In the rows, 128 means zero.
M: rows in 4 groups, each row roughly a mix of its group's directions
M (144 x 11)
[[125 130 128 157 185 149 114 149 131 145 115]
 [ 84 143 105 164 109 127 111 136 131 105 108]
 [ 93 156 102 142 160 146 123 150 141 104 118]
 [ 95 151 142 104 133 139 126 150 115 134 177]
 [ 97 156 108 164 145 124 118  95 147 144 137]
 [159 147 103 109 155 163 102 121 119 149 115]
 [138 136  90 105 106 174 113 130 110 131 109]
 [ 84 139 159 136 149 116 125 147 127 130 168]
 [128 114 113 158 184 143 128 139 132 148 107]
 [ 93 141 105 126 164 143 101 163 114 131 137]
 [135 126 126 113  62 118 147 125 122 109 119]
 [ 95 150 105 143 166 147 129 149 150 106 141]
 [ 85 146 109 157 155 153 124 122 131 120 101]
 [157  97 173 109 101 118 129 127 122 112 113]
 [174 120 140  80 135 130 153 130 126 144 128]
 [125 113 112 178 174 119 130 142 139 135 135]
 [167 114 151  88 109 131 139 156 114 112 116]
 [102 153 135 101 150 148 122 146 117 141 174]
 [ 99 161  82 152 154 146 130 126 133 134 126]
 [168 123 126  89  94 116 129 141 125 136 159]
 [118 132 102 142 169 166 113 155 118 134 106]
 [106 157  87 163 143 122 128 115 143 152 140]
 [176 122 150 144 141 145 147 105 146 139 100]
 [144 124 128 159 160 119  90 121 125 134  86]
 [101 152 118 108 118 146  95 164 103 113 142]
 [164 107 140  92  96 120 118 154 106 120 134]
 [175 117 149  99  94 112 123 147 114 124 119]
 [126 139  98 129 157 167 114 161 107 134 106]
 [ 74 137 156 134 123 113 145 146 127 115 157]
 [118 151 121 112 185 132 144 145 150 118 146]
 [131 126 147  87  77 137 128 104 115 117 123]
 [157 137  98  96 101 123 126 145 124 137 169]
 [ 80 131 128 169 154 132 116 104 138 132 117]
 [105 128 117 169 178 129 115 141 134 131 148]
 [165 127  91 110 130 167 121 109 135 150 116]
 [148 132 129  63 123 143 152 140 131 125 129]
 [172 111 157  94 102 108 127 135 119 131 141]
 [ 88 154 108 148  99 135 120 130 139  95 106]
 [151 131 149 106  86 100 147  97 136 124 144]
 [164 109 147  91 156 130 146 126 126 148 155]
 [159 126 143  84  84 121 144 117 125 133 119]
 [ 95 154 119 102 139 136  95 156 113 122 157]
 [120 129 102 150 174 161 121 149 123 136 103]
 [ 92 156 151 103 118 129 134 148 121 131 171]
 [133 105 134 125  74 100 150 104 133 114 127]
 [101 153 132  96 135 149 120 150 111 138 171]
 [ 82 134 119 169 160 129 123 107 139 141 128]
 [ 81 149 121 113  93 142 112 125 123  97 121]
 [ 85 139 111 164 162 135 130 106 139 143 127]
 [148 111 129 166 167 134 146 112 147 146 102]
 [ 87 145 105 165 150 132 120 101 144 138 139]
 [157  95 175 105 105 110 126 131 122 120 128]
 [163 122 138  77 147 121 153 139 131 146 141]
 [157 115 127 130  82 115 163 103 133 123 108]
 [159 107 149 114 105 105 146 103 145 132 164]
 [150 164  87 102 112 137 122 158 121 129 140]
 [ 76 142 156 131 130 119 138 149 124 118 163]
 [115 166 111  98 108 149 140 140 147  97 108]
 [ 96 154 109 141  83 132 118 134 136 103 105]
 [121 118 103 154 173 155 120 151 120 139 102]
 [172 115 112 144 143 125 135  99 146 133  88]
 [151 131 147 103  87 104 145  93 135 121 145]
 [122 139 117  97  79 121 118 148  95 115 142]
 [174 110 106 146 142 135 119 107 136 131  88]
 [145 131 139  83  77 123 144 116 128 122 117]
 [173 122 144  98  86 108 122 139 123 129 137]
 [ 94 157 105 160 131 139 122 133 142  96 101]
 [174 123 143  95  88 112 124 141 123 129 137]
 [ 92 142 112 167 147 122 118  93 145 143 141]
 [143 121 130 141 189 115 139 139 140 147 153]
 [174 112  97 132 132 137 125 106 132 131  88]
 [103 130 113 173 175 136 111 141 129 129 136]
 [164  83 149 131 132 116 130 109 104 156 127]
 [111 114 163 158 146  81 137 128 143 123 139]
 [114 164 113 142 139 121 133  97 159 158 155]
 [161 103 115 153 122 114 120 108 137 124  79]
 [109 142 118 129 174 155  98 161 118 135 131]
 [ 84 136 116 100 106 121 105 152 115 111 154]
 [126 140 123 101  70 121 123 140 100 110 138]
 [ 91 121 156 165 141  94 122 140 122 107 118]
 [161 103 145  92 115 134 139 162 106 112 115]
 [ 75 155 115 139 108 133 115 128 139  95 128]
 [123 144 131  90  70 140 119 127 117 121 118]
 [127 135 127  92  76 109 135 109 123 111 150]
 [ 84 147 108 156 160 152 134 114 141 126 115]
 [171 115 135  92  89 125 131 148 118 115 132]
 [ 88 148 148 107 124 132 131 151 119 130 175]
 [173 130 149 102  84 113 121 140 126 122 116]
 [ 83 142 156 119 114 117 140 151 120 117 166]
 [ 85 133 139 110 106 122 109 158 103 124 158]
 [176 111 102 118 116 136  95 119 120 142 102]
 [172 115 148  93  98 119 130 153 114 120 122]
 [108 156 129  91 135 152 128 147 112 137 170]
 [156 112 148 130  87 104 156  96 140 124 122]
 [ 80 139 161 134 124 108 137 150 121 112 156]
 [112 153 123 115  65 131 119 126 128 111 110]
 [ 96 149 101 169 136 121 118 100 147 143 141]
 [ 86 151 105 169 132 133 115 141 146 107 132]
 [140 134 135  59 118 136 149 135 130 122 133]
 [ 89 128 135 173 158 126 130 102 143 134 112]
 [142  97 133 171 123 101 129 112 146 117  93]
 [168 113 149  87  99 118 129 148 119 119 142]
 [111 127 158 137 141  90 131 104 159 133 161]
 [122 165  71 123 120 143 122 133 133 137 153]
 [ 87 144 112 155  90 122 115 127 135 101 111]
 [112 139 111 132 158 159 101 172 108 132 119]
 [167 108 117 151 144 116 139 100 151 131  92]
 [128 133 130 104  63 122 130 125 115 104 133]
 [169 113 144  86  99 122 123 150 111 118 135]
 [171 118 150  83 124 126 144 122 124 151 145]
 [146 139 101 151 173 134 135 166 143 142 121]
 [127 126 160 106  87  96 132 108 140 117 156]
 [174 103 102 129 147 125 102 113 127 146 103]
 [ 80 147 142 110 115 134 128 154 113 123 164]
 [167 109 154  98 149 118 138 119 119 158 150]
 [120 124 119 151 189 126 130 146 141 136 156]
 [ 79 131 160 150 120 101 136 145 125 107 138]
 [142 117 103 149 170 156 136 140 127 145  93]
 [ 86 166 110 111 109 143 120 146 140 101 128]
 [173 119 149 101  89 111 121 147 117 125 120]
 [105 144 108 139 165 159 102 162 113 129 122]
 [124 121 113 184 170 118 127 139 143 135 136]
 [112 113 113 166 181 134 126 141 133 144 114]
 [107 145 111 165 138 110 126  99 151 161 147]
 [147  90 147 145 149 101 121 119 111 163 147]
 [ 99 143 112 127 151 160  97 168 114 122 123]
 [121 147  99 163 166 130 129 163 150 130 130]
 [108 146  91 137 117 125 121 113 150 154 172]
 [175 102 111 137 138 119  98 111 134 146 101]
 [ 92 116 150 161 151 139 128 115 129 120  85]
 [163 160 163 110 149 157 109 120 131 133 135]
 [155 164 153 108 162 156 108 125 133 137 139]
 [ 75 113 104 134 109 103 120 150 118 116 142]
 [ 83 139 116 166 164 134 125 108 137 139 124]
 [118 139 119 139 178 155 107 163 121 141 119]
 [142  94 127 171 132 106 119 112 144 123  92]
 [ 82 139 110 157 168 148 133 117 134 128 119]
 [138 150 106  83 130 163 114 133 114 150 147]
 [ 79 137 153 125 132 119 130 151 121 124 171]
 [ 89 144 115 164 152 146 119 127 127 117  92]
 [ 82 143 151 112 109 117 144 147 123 120 164]
 [101 153 131  93 124 148 123 151 109 136 169]
 [ 94 121 117 158 179 114 121 142 136 144 137]
 [119 148 124  95 157 151 124 143 113 142 173]]
one row of each group, then the others: which group is each in?
[162 111 118 156 145 120 136 101 149 129  87]
R
[166 122 131 104  95 100 118 131 125 142 166]
Y
[174 137 123 113 109 166 139 113 119 122  98]
G
[122 116 114 173 177 114 128 145 138 139 141]
C

[157 118 129 157 172 142 144 120 142 150 100]
G
[ 83 161 121 109 103 144 119 127 135  94 130]
C
[151 135  91 109 117 180 117 126 114 131 116]
R
[105 137 131  98  77 111 120 132 120 106 153]
G
[107 147 116 121 147 163  95 166 108 121 126]
G
[153 103 126 165 134 109 136 104 151 123  90]
R
[114 151 112 155 146 114 136  93 155 154 155]
Y
[146 153  89  98 119 138 126 169 115 135 140]
Y
[ 81 138 153 130 131 126 149 144 132 119 172]
R
[103 131 112 174 174 136 112 141 130 126 134]
C
